Each path below is one point turned by a fixed rotation once a step. After each direction that follows a path, write how fast that rotation turns it, in degrees per step (0 if it stays still).
Each turn is a multiple of 5 degrees from 10 to 175, or 0.
Each row of a path follows its step; steps can be skipped.
path 1
step 0: [  2 -16  15   5   3 -20 -25  -5 -32  16  -3 -28  -4  -6  46 -19   4  15
  36  -1 -28  21  23 -13  21  -8  32  25 -15   3 -23   6  -1  17  -6   0
   7 -10 -49]
step 1: [-45  -5   2  41  -6  18 -23  13  25  -4  17  17 -13 -30  15  11 -20  -6
  11  32 -19   6  -1 -29  -5  30  18 -13 -13   8 -20 -19   2   1  27  37
   9  -8 -19]
step 2: [ -3 -30   6  14  -6 -19 -27 -14 -31 -25  19  23 -12   1   6  20  52  -2
  13  -1   0 -10 -25  -3 -11  44  28 -14  -9 -14  -2  10 -25  -8 -23 -11
   4 -18 -30]
step 3: [-18   9  -9   7  14  -6 -20  30 -28   3  10 -37  -5 -13  40 -12 -10  -7
   7  -8 -28 -10   4  -3  -9   5   6   4  13   8 -55   0  -7 -35  -5 -17
   6  13 -46]
step 4: [-21  21  -4  23  -8  37 -10  -8  23  14  21  14 -28 -15   7 -19  27 -18
   9   6   8  -6 -29   4  -1   9  40  18 -20  34  -5 -10  -6  12  19  17
  -4 -12 -52]
step 5: [-26 -24   0   5  13 -24 -30   2  -2  -4  -4   7 -17  -5   0 -20  41  -6
 -12  42   7  10  -5 -13 -15  -3  29   4 -24 -50 -23  17  -4 -29 -12 -13
  27  -5 -23]
step 6: [ -7  -8 -17  -7  18  14 -16   9 -30  11  27   3  29   4  48  -1  14  12
  24  12 -21 -18  12 -32   9  20   2   5 -14  12 -13   8  37  -8  20  -7
   8  12 -49]
step 7: [-18 -18  24  38   2  13 -29 -24   8 -17  -1  20 -41 -21   1 -36   5   2
  19  -9 -15 -20  24   5 -15  26  34  12   5   6  -3 -28  15  -3  11  22
   6   7 -28]
step 8: [-15  -6 -14  12  -4 -13 -23 -27 -15 -18  24  30 -35  -4  31  -6  10  -3
  12  42 -25  28 -32 -35   9  -5   7 -14   5  -6 -21  19 -14 -10 -31 -12
  10   0 -17]
step 9: [ -9  -8 -28  16   2   4  -2   1 -15 -19  29 -27  -1 -15  14  22   1  17
  22   0 -30 -11  -4  10 -28  23  16  13 -31  17 -24  11   6 -34  39 -22
  34 -10 -33]
step 10: [ -2 -28  22   8  21  34 -30  -8  -2  22 -27   6 -21 -14   1 -25  11 -15
  -7  10 -23 -23 -10  -4 -15  15  35 -13 -11  39 -16 -10 -15   6 -27  -4
  12 -10 -45]
[ -2  -3  -4   9  -7  -1  11   0   6   5   9  -4  -5 -12  -8  -6  -6   2
   3  -4  -1   9 -13 -14  -1 -11   5   4   3 -13   3   0   1  11   0   0
   0   0  -4] -> 100
[  5 -10  15  -4   3   2  -7   3   4  -2  -8  -1   1  -4  11   0   2  -5
  -7   1  -5   6  -4  -9   9  -4  -1  16   6  -4  -6   0 -10  -1  -3 -12
   2   9   7] -> 140
[ -7  -2  13  -2  -4   3   9   0   2   2   6   1  -4   0  -5   3  -1  -2
  -3  10   7  -2  10  -2 -12   3  -6   3   5  12   1 -13  -7  12  10  -5
   6   7  -9] -> 125
[  7  -8   1   0   5   4   4 -17  -1  -5  -2   3  -6  -1  -3  -2 -10   9
   8   7 -16   5   4   0  -2  -5  -4  -3  -5   9   4   1   9   1  -1  -8
  12  -4   9] -> 35
[-10  -9   6 -16   4  -4  -1   0  -7   2   2   7  -5   4  -8  -3   5  -3
  -1   1  -4   4 -13   3  -9   3  -1   8  11   0  -1   3   5   3  -4  17
   5  -7   7] -> 125
path 2
step 0: [ 21   5  10 -23 -20 -26  23  -9 -20 -18   7 -14  -9   7   2 -23 -41 -41
  -6  -9 -15  38   7  14 -32 -12 -18  13 -14  -5  28 -23  -3 -23  -7  28
  -5 -33  11]
step 1: [  2  -2 -13  22  10   0  -2   1  12  -8 -23  32  -8  17  20   4   4  -4
  12 -37  -3 -32 -19   0   0  17 -39  28  11 -12 -38   0 -18 -51 -15  15
  26  -9 -32]
step 2: [ 32  17  -4  21 -28 -17   8   7 -10  10   8   9 -27  37 -11 -29  13  38
   7   3 -34 -18   0  -8  -8  14  43  36  -4  -9  25  -3  35  -7   7 -22
  -2  -2   5]
step 3: [ 14  19 -32  13   9   0   9 -15 -14 -37   9   7  -1 -21  47   7  63 -10
 -15   1  13  13  -5   0  -6  13  16 -23  21   3  24 -36 -11 -13   2  20
 -14 -10   2]
step 4: [ 11 -28 -13  26 -11  -5  11  -6  15 -18   9 -15  33  21   5 -17 -31 -40
  10 -35 -37   1   0  -6 -30 -11  -4  36  18  19   2 -10 -23  15  -4   9
 -14  -4  44]
step 5: [  6  -7 -24   3 -23 -11 -19   8  14   2 -26 -18  11  -8  -7  12   0  23
  15 -23 -18 -26   6   6  30  50 -34   7  19 -28  -2 -43  22 -11 -26  24
   1  11 -22]
step 6: [ -5  61   3  17 -11 -13  11   4  10  -5 -25   4   5  -3 -12   2  25  -3
  37  13  -3 -27   8 -12  -7  -7  48  22   3 -25  10   2   7  14   6  -2
  30  -8  42]
step 7: [  9   1  -3  21 -33  -6 -26  18  -4 -33  33  27  20 -26  26  -6   0 -10
 -37  17 -19  -3   5  25  18  20  11 -39  12   9   3 -32 -28  10  19   7
  13  -7  18]
step 8: [ 12  -5   9  -6 -12 -13   3  -9 -26 -21 -29 -22  -3 -16 -15 -13 -52 -49
  29 -37   2  10 -13  10 -14  -1  -1   6 -36  -5   3 -33  -5  -7   1  20
  -2 -23  14]
step 9: [  4  22  13   9  -9 -28  -5  12  29  -1   8  43 -20  16   6  25 -15  19
   9 -22   3 -15   6  14   5   3 -45  19  18 -27 -19 -10   4 -35 -18  19
  51  -1  -9]
step 10: [ 23  35 -19   7 -18  -2   4   8 -19  10 -13   3 -40   8  -7 -41   6   7
  -6  14 -37 -23  -7  -9  -8  15  52  14 -17   4   8  -2  -3 -17  24 -22
  33 -24 -20]
[  2   9   4   0   1  -1   4   5 -13   7  -3  10  -9   7   0  -6   0  -2
 -11  -1  -1   6  -9  -3  -1  -7 -13   0 -10  13   4   3   2 -15   2  -1
   6   3  -3] -> 35
[  1  -1  -6   2   6   3   8   1   2  -6  -9   5   6  -2 -10 -11 -12  -2
   3  -4   3   3  16 -15  -3   1  10  -5   1   5   2   4  10  -9   5  -5
   2  -3   3] -> 175
[  6  -1  -1  -8   0  -1  -5   5   5   5   0  -5  -3  -2 -13  -5  -2   7
 -13  -4  -8  -1  -3   7   0   1   7  -3   0   5  -6 -18  -2  -5  -5 -17
 -10   1   0] -> 135
[  1  -3  -3   1  -6  -1   8   7  -5  -1 -10  11  -4   2   9   0   8   0
 -11   5  12  -4   1  12  -1   3  17  -4  -1   2   7   3  -2   9   9  -6
  -5   7   6] -> 90
path 3
step 0: [-34  22  16 -23  31 -22   4  -1   0   9   0  -2 -19 -32  31 -12 -22  32
   4 -57  15  12 -11   7   1  40  -8 -11  -3  26 -26   5 -10 -14 -38  -1
 -18   5  -1]
step 1: [ 35   1 -11  13 -18 -31  21 -11 -35 -18  -3 -31   9  10  -1 -22 -39 -13
  16  -1  -8  -4 -23  16  -1   4 -22   1 -26   7  36  15 -20  16  26  23
 -34 -34  33]
step 2: [ -1 -27  -2  -8  17  20   7 -46  30  32  27 -22 -40  12   2  20   8   3
 -17 -28 -12 -14  10 -12  19 -20  16  -6 -21   5 -37  14  -5   9 -28  13
 -11 -47  -2]
step 3: [ 34  14 -40  -3 -23 -39 -10  57  -8  21 -19  -8  -6 -28   1  -8 -20  17
  -8  31  -9 -29   2  22 -23 -20   8  -7 -15  10 -27  25  12  -9 -23   6
   7   1  10]
step 4: [ 20 -10  37  16  24   0  19 -27   7 -27  -7  38 -21  16   2 -17 -13  28
   8 -12  -3 -18 -46 -26 -39   5   5 -16  -2   3 -39 -25 -15 -19 -10 -17
 -25  -8   4]
step 5: [ -9  14  20   3 -32   1  -3   1  -6   3  -4 -16 -14  20  29 -32  -2   9
  -7 -19   0 -22  -2  51   1   8 -22  -2 -29   1  11  12 -19  45 -25  11
  50  -1  36]
step 6: [ 17  -5 -11 -16  25   6  26 -22  11  -6 -18  -1  -4  -4  10  13   7  11
  35 -27  -9 -24  -1  12  -3   1   8  72 -14 -43 -17  19  31 -22   4  13
 -28 -28  11]
step 7: [ 32   0  -7  55 -37   3  -6 -12  13  11  19   6  10   0  -8 -27  15  26
 -48  38   0  -2 -25  10  20 -18 -14  -6  19  -9  -7  42   4 -12 -29   4
   8 -22   3]
step 8: [ -5  -6  -4   2  28   2 -27  10  30  -9 -18  15 -29  23   9  -5 -31  15
  -6   3 -60 -22  -6  -3 -23 -22  10  29 -20 -14  -2 -35  14  -1 -10 -23
  32   0 -38]
step 9: [ 16  43  13  29  22  -6   6   1 -28  23  14  10  18  12   7 -13  29  15
  25   5  28  -9 -16  -6 -15   6   4   5   0 -16   5   1   2 -25  -9 -16
  58  15  58]
step 10: [-18 -30 -34   9 -12  12  15 -44  -7 -57  -6  14   9  11  30  -7  14  -5
  -2 -13  11 -16  -5  14  -7  27 -13  14 -29 -39  15  -1  13  -6 -18   8
   6  17 -42]
[ 2  9 -7 -3 11 -1 10 -5  6 -2 -4 11 -6  7 -1 -8 -4  2 -1 -8  8  5  2 12
 -9  7 -6 -5  1  9 10 -7 -5 -2  4 -7  6  7  8] -> 80
[ -1  -2  -1   2   0   9  -2 -10  -4   5   6  -5  -3   5  13   5  -2   6
 -20   3  10   2   1   3   7   0  -4  -1   6   0  -6  -5  -5   1 -12   5
  -3  16   2] -> 145
[ 10  -8   6   5   7 -12  -4  -3   1  -4   6   9   5   6  -7  20  -1   4
   0  -2   8  -1  -7  -1   5  -1   3   4   4   0  -4  -4  -3   1  11   4
   3  -3  13] -> 145
[  0  -1  12   6   6  -3 -12  15   6  -9   8   0 -10  -6   8  -1  -1  10
  -2   9   0  -1   8  -7  -6   4  -5   3  -3   3   8  -1  -9  -4  -2 -10
  -7   0   3] -> 85
[  2   9   2  14  -4   4  -6  -2   0  -5  -7  -7   6 -13  -6  -1  -2  -2
 -10  -9  -8   2  -1   1  -2   3   2   6  -2  12 -16 -11   0  -1   6  -9
   4   4   1] -> 85
[ -2   0  -2   7  -9   0  -8 -11   0  -8   0   2 -10   4  -1  -1  -4   1
   1  -1  -3  -4   5   1   4  -3   2 -15  10 -11   3  -7   1  17   2 -13
  -4  -9   0] -> 120
